In the data rows, the value 50 means zero.
Some points, one per row:
<75 52 63 51 37 48 43 55 79 47 46 51 30 44 56 39 52 30 49 30 42 61 64 41 44 68 48 54 49 58>
<38 54 63 76 58 36 36 55 54 46 54 61 18 33 57 66 50 67 38 34 76 40 42 46  5 69 67 37 87 45>
<18 29 46 64 51 15 40 47 29 75 61 80 44 44 59 84 65 53 20 28 47 50 53 56 48 52 73 67 45 49>
<29 32 63 49 46 52 38 33 43 60 44 81 37 47 68 64 63 45 33 35 61 62 57 74 50 44 49 63 48 29>
<34 48 48 56 37 40 33 44 33 59 58 71 43 32 56 80 61 50 32 46 47 44 53 64 53 60 52 73 50 51>
<57 48 56 57 67 33 47 71 62 38 51 55 35 51 57 27 53 50 37 39 39 61 54 42 31 42 66 33 76 51>
<77 76 52 65 37 73 31 48 84 21 39 33 46 37 46 42 45 51 70 54 43 40 48 37 41 72 46 37 51 59>
<48 40 46 29 50 79 74 45 31 37 48 35 79 62 34 49 43 55 77 73 48 43 36 62 84 20 37 48 41 41>
<36 48 58 58 43 54 51 34 36 59 46 64 49 42 41 69 62 54 54 51 65 43 45 54 50 50 49 51 47 45>
<67 68 42 56 41 56 44 59 81 31 45 30 57 43 42 35 51 45 62 59 33 53 50 44 39 60 46 44 46 72>
<45 65 60 51 47 63 55 41 53 41 55 32 52 45 37 47 48 54 68 58 59 41 47 42 42 60 50 39 49 51>
<72 77 36 75 55 35 48 57 81 45 44 35 34 59 51 13 62 45 55 52 28 63 46 21 21 71 65 42 59 59>
<44 44 68 46 39 71 57 20 39 48 43 48 49 51 51 63 63 47 63 49 66 50 50 62 58 41 37 51 32 40>
<47 57 38 34 38 63 56 42 32 46 60 32 83 46 30 69 32 62 69 74 53 26 40 47 86 45 43 55 31 64>
<54 63 76 61 33 65 34 34 86 28 50 42 37 24 46 60 52 37 63 43 63 49 57 52 26 78 47 41 41 61>
<61 21 46 31 60 38 67 62 50 60 56 56 46 72 71 34 44 46 38 33 56 67 55 48 67 38 40 52 44 42>
<44 36 51 25 54 51 60 26 25 68 51 58 55 65 63 70 47 48 37 44 56 54 51 70 84 34 36 61 32 40>
<20 40 57 39 37 62 38 39 27 63 46 80 65 47 41 78 52 44 42 54 40 60 55 78 81 27 45 71 37 39>
<40 65 50 35 35 78 40 29 25 39 59 40 70 37 28 81 34 58 64 69 53 24 48 65 83 55 40 57 37 59>
<81 37 33 54 69 14 53 89 76 58 61 57 23 70 76  8 42 46 25 30 29 72 43 25 32 52 67 56 84 47>
<52 55 55 64 65 25 47 65 63 51 54 49 24 47 61 34 46 62 31 33 58 54 49 36 18 62 64 36 84 56>
<83 45 28 70 77  1 54 89 85 64 57 44 29 71 58  0 46 40 24 23 24 77 54  2 24 77 81 47 74 48>
<67 75 26 56 54 49 51 62 57 31 50 17 69 41 39 47 34 73 69 69 42 21 38 32 39 65 64 39 66 71>
<87 65 36 65 42 39 36 65 76 39 57 31 43 45 39 39 47 42 56 45 28 49 48 31 41 80 57 50 50 73>
<57 52 39 35 62 39 59 64 29 50 71 37 48 53 53 51 34 64 36 51 52 38 45 51 59 50 50 48 69 57>
<80 60 35 58 68 46 57 45 52 48 65 21 48 60 45 41 45 60 48 46 48 43 34 35 42 71 41 41 58 56>
<87 48 41 57 54 32 54 72 83 44 51 40 37 56 53 21 48 44 47 42 37 64 53 24 34 62 58 47 56 55>
<66 74 30 59 58 57 61 66 53 37 38 25 69 72 31 11 56 45 75 79 22 65 42 54 35 41 45 41 54 47>
<19 47 44 66 61 24 34 68 31 64 60 68 42 28 53 64 54 76 25 35 61 30 44 44 18 48 80 44 88 61>
<69 44 39 60 54 29 55 68 63 56 50 40 42 66 61 29 59 45 50 45 41 52 52 24 37 59 58 52 39 56>
<62 88 38 72 29 64 39 59 69 37 40 24 56 47 26 29 56 46 83 76 25 46 49 35 26 64 50 48 57 59>
<19 38 53 52 43 40 51 32 35 59 56 52 74 34 36 86 61 50 49 50 55 38 65 58 52 55 55 63 26 59>
<51 51 38 40 49 44 41 49 25 55 67 50 57 47 41 77 25 67 42 56 55 29 34 55 84 59 38 57 59 56>
<51 63 54 38 37 71 57 33 31 43 60 27 61 39 30 69 47 59 70 62 53 31 46 51 66 56 42 50 44 58>
<58 54 57 58 50 34 56 42 48 62 52 48 31 65 64 44 60 47 51 40 57 51 48 39 40 60 45 47 47 50>
<20 36 55 47 44 60 46 36 42 62 40 82 58 56 57 53 61 38 47 53 50 67 55 64 69 31 47 63 28 33>
<35 35 55 57 46 45 41 54 48 60 37 88 34 52 61 51 61 46 35 44 50 71 44 58 42 33 59 59 61 31>
<44 36 58 56 45 37 50 54 45 60 44 63 44 59 60 47 66 36 49 47 49 66 63 52 49 40 48 57 39 41>
<66 61 34 60 56 46 57 71 57 38 31 40 58 65 55 20 65 46 60 68 35 61 46 47 35 38 42 39 53 51>
<50 69 40 36 59 81 74 36 42 37 41 17 81 62 26 37 35 65 81 84 55 33 35 48 61 41 49 37 35 42>
<47 34 67 53 41 57 51 33 50 51 45 63 50 46 58 64 71 35 54 37 52 61 54 65 53 45 53 55 20 42>
<53 58 55 68 36 42 37 76 59 51 49 45 30 33 40 47 68 52 56 45 39 47 61 31  9 65 66 42 77 67>
<13 45 57 60 64 46 40 54 43 57 51 75 45 42 54 56 40 65 33 48 75 43 38 63 42 44 58 43 74 44>
<25 25 56 45 51 50 53 55 46 58 39 81 65 60 60 45 63 36 44 40 46 66 67 63 52 24 59 56 29 39>
<15 62 55 54 55 45 39 48 20 60 59 47 48 27 39 86 44 81 37 48 63 21 47 62 35 54 63 41 87 59>
<35 48 55 55 28 55 26 30 30 55 43 62 56 28 48 94 64 54 51 53 47 37 58 66 47 51 50 67 49 53>
<53 58 37 29 70 74 72 43 39 36 42 34 75 64 40 31 30 64 67 80 53 45 30 48 79 31 41 41 54 36>
<49 57 42 39 42 58 56 48 29 56 54 37 67 50 31 58 39 53 71 80 51 34 50 50 73 49 39 59 49 54>
<47 65 54 59 39 51 43 45 49 48 56 38 48 32 35 56 47 42 59 48 55 32 62 43 41 78 59 45 52 59>
<17 29 44 34 71 37 54 55 25 67 51 80 62 47 62 62 40 60 20 45 58 54 48 71 74 23 52 57 60 38>
<56 46 64 48 39 72 46 51 62 41 31 62 48 53 54 41 62 30 59 53 50 63 63 58 48 40 43 45 32 40>
<12 54 62 48 52 57 37 51 19 52 50 71 41 37 38 71 45 65 45 63 65 49 51 70 42 42 51 44 76 38>
Here are 12 more points, each followed by its number:
<59 66 48 53 49 66 58 49 42 35 47 27 61 51 42 45 55 56 70 69 56 39 45 55 38 50 34 40 46 50> 0
<59 51 35 53 70 36 80 43 59 52 49 31 64 76 58 24 54 55 55 55 56 50 33 34 44 49 48 46 29 52> 1
<66 36 46 47 39 58 54 63 64 50 37 58 50 68 68 26 61 33 57 51 46 68 57 47 50 38 38 56 30 40> 2
<31 45 54 35 47 74 57 19 32 50 60 45 66 47 41 73 38 57 63 63 72 32 36 61 81 49 36 65 34 40> 3
<46 64 43 34 72 66 61 41 27 42 59 26 65 45 25 63 23 78 53 65 63 24 37 54 63 55 50 35 65 54> 4
<40 54 73 52 37 70 47 40 56 40 46 46 50 33 29 57 48 52 66 53 62 44 57 54 42 54 56 39 48 53> 5
<55 45 51 49 48 48 47 45 36 55 44 54 45 56 58 63 55 45 53 52 56 46 52 52 57 52 41 52 50 48> 6
<58 73 35 47 38 69 39 48 43 32 52 26 62 38 31 71 28 66 72 80 50 21 39 49 63 61 48 42 54 65> 7
<67 79 48 42 45 73 43 35 64 28 57 19 72 25 22 60 27 61 67 59 50 33 44 49 62 69 41 38 48 71> 8
<64 68 53 65 24 46 29 45 51 39 58 34 35 31 50 76 58 46 65 53 41 37 52 45 40 72 52 54 46 68> 9
<32 26 59 58 40 41 44 33 39 67 40 81 40 47 61 66 64 50 36 38 54 54 52 63 57 39 59 61 40 37> 10
<73 44 52 54 50 50 48 79 71 54 47 63 28 58 57 10 45 37 46 35 38 73 62 35 41 56 66 49 63 36> 11
Which two of these numbered points are nearest to each point below, ignoring the 3 directions in which the first points spread most? Their numbers follow each, nearest first.
<48 62 54 55 36 64 58 36 48 43 47 31 64 46 33 50 61 50 79 66 53 41 48 42 47 47 46 47 33 58> > 10 2
<53 50 36 51 71 71 72 59 64 34 30 38 72 64 40 10 58 48 68 69 45 59 41 55 33 31 42 35 53 37> > 0 5
<63 87 43 55 49 64 45 49 60 32 55 19 62 29 12 54 35 62 66 63 39 28 58 34 40 76 58 35 60 73> > 8 7
<34 48 40 37 55 51 55 22 25 59 69 34 63 42 48 87 32 67 51 56 77 23 40 54 79 66 30 61 43 57> > 3 1
<55 64 25 75 60 34 66 62 59 50 48 21 64 60 46 23 69 54 66 64 37 46 49 21 18 55 59 43 49 64> > 1 0
<41 35 55 44 33 62 47 44 44 49 40 64 50 56 63 61 59 39 59 55 53 57 61 60 56 44 43 63 32 32> > 2 10
<17 22 52 45 56 40 50 30 27 65 58 75 51 48 56 82 53 62 28 41 69 45 49 62 62 50 61 65 40 39> > 3 1
<76 63 48 49 40 77 41 47 88 21 50 27 56 36 38 42 33 51 68 53 44 41 47 42 49 69 54 41 41 64> > 8 5
<65 34 46 52 55 42 67 60 54 50 43 48 45 75 64 24 68 37 56 51 48 73 48 46 42 33 41 51 34 47> > 0 6
<29 32 58 44 40 56 46 25 35 57 47 68 61 51 48 80 59 42 46 53 54 51 53 73 69 44 42 72 16 47> > 10 9
<60 49 44 52 29 42 30 30 52 52 60 44 50 34 69 89 55 44 42 39 49 38 49 59 66 69 29 74 26 75> > 9 6
<19 52 69 54 39 61 43 33 50 47 43 58 54 34 35 71 51 48 57 60 65 45 62 57 45 60 50 45 43 50> > 5 2
<25 48 53 65 60 27 41 54 31 52 64 53 40 26 48 73 56 73 35 44 70 32 51 56 25 56 59 43 80 68> > 0 6
<80 47 44 67 37 36 51 58 82 35 57 25 45 44 51 44 67 34 63 35 29 54 57 26 31 72 54 51 37 78> > 9 10
<75 71 52 53 44 71 36 52 99 36 50 36 54 40 42 18 34 44 58 40 39 54 52 30 40 73 56 43 51 58> > 8 11
Here are 12 other points, each followed by its number:
<56 55 67 49 31 57 46 26 74 40 56 44 45 50 66 57 51 36 58 40 64 54 49 55 56 61 30 52 17 56> 0
<72 63 50 37 52 62 59 36 62 43 56 21 62 48 38 46 28 58 62 48 48 44 43 45 66 57 45 45 47 55> 1
<68 47 47 34 59 54 52 61 59 52 48 53 50 64 62 37 35 39 41 41 44 51 55 54 58 49 46 52 43 48> 2
<66 62 46 54 36 42 38 75 73 49 39 54 48 50 51 32 50 29 51 50 33 63 71 41 42 56 44 50 46 61> 3
<66 73 29 56 64 61 60 48 52 46 37 33 60 77 42 12 53 49 72 74 39 58 33 45 45 42 36 45 53 38> 4
<68 51 54 61 60 36 49 63 69 42 57 43 31 41 58 39 52 58 42 31 55 52 47 40 17 58 60 37 79 54> 5
<33 49 54 62 39 34 30 34 44 61 47 71 44 34 59 85 65 48 36 38 45 49 59 55 47 61 59 63 41 53> 6
<26 43 68 73 38 53 37 47 41 47 44 63 49 32 37 67 75 51 54 48 60 43 68 58 12 58 62 48 55 41> 7
<14 59 45 46 65 44 56 41 10 64 66 42 68 38 30 87 35 78 38 59 62 16 45 56 67 49 52 45 65 62> 8
<79 38 45 54 54 26 57 73 80 49 61 44 40 66 57 19 45 40 43 35 32 67 52 19 45 62 64 51 46 57> 9
<68 28 47 31 54 55 60 77 62 51 34 78 37 87 79  6 46 24 48 46 33 86 55 52 70 18 53 56 40 17> 10
<20 47 61 54 41 52 31 18 19 66 54 79 40 35 49 96 61 55 30 43 58 46 48 78 60 54 44 68 55 37> 11
Which two of these numbered points are nearest to each point below, ignoring the 3 directions in which the first points spread most? Their numbers follow each, nearest first.
<65 66 37 40 63 59 59 38 57 40 65 23 64 46 33 50 27 71 55 57 57 33 26 35 65 65 46 43 56 59> > 1 9
<44 40 66 49 33 68 46 39 41 52 37 61 44 54 55 64 66 35 63 55 47 61 60 68 52 37 45 57 34 32> > 7 11
<39 40 74 50 40 57 42 35 62 49 47 77 41 44 63 62 49 48 43 33 69 56 50 56 48 53 52 47 41 41> > 0 5
<47 33 49 55 47 39 49 44 40 53 55 59 42 44 56 73 51 59 46 42 63 43 43 44 49 58 59 61 48 54> > 9 5
<35 25 47 29 73 39 77 42 25 64 53 61 58 70 61 50 38 63 37 53 73 49 33 58 79 31 41 54 44 38> > 8 5
<96 24 39 37 74 26 60 86 83 60 47 68 32 82 80  0 43 29 22 17 31 94 57 40 49 40 49 44 52 35> > 2 1
<34 49 42 66 39 33 20 57 38 69 48 79 26 32 62 74 63 52 25 40 37 53 51 62 45 53 57 66 80 52> > 11 6
<34 56 67 59 41 58 54 45 51 49 51 43 40 38 40 48 60 50 65 51 52 49 53 43 32 51 65 43 58 47> > 7 5
<87 41 39 65 51 31 47 65 76 47 50 45 37 61 53 30 52 38 42 41 31 68 43 33 53 57 55 59 47 60> > 9 6
<70 68 52 51 30 76 42 54 62 28 38 45 58 41 29 54 52 51 71 68 43 46 56 50 51 56 42 39 37 58> > 3 6
<62 44 54 40 51 46 54 59 49 53 52 54 49 55 64 44 46 43 37 35 46 54 61 48 58 43 53 55 43 49> > 2 9
<48 65 64 51 35 52 52 48 53 51 35 46 53 50 49 44 62 37 61 58 46 58 62 52 53 42 34 45 40 56> > 3 6
<57 47 53 34 55 57 65 45 47 46 50 35 54 49 42 50 42 56 57 55 58 51 46 53 58 40 46 42 59 47> > 5 1
<38 45 54 63 35 38 37 35 49 53 55 58 51 36 47 79 68 42 46 42 47 51 59 57 43 61 47 59 23 64> > 6 3
<47 81 45 59 49 52 33 71 60 47 55 46 43 40 37 32 38 53 55 53 34 48 52 39 29 60 70 38 83 54> > 10 4
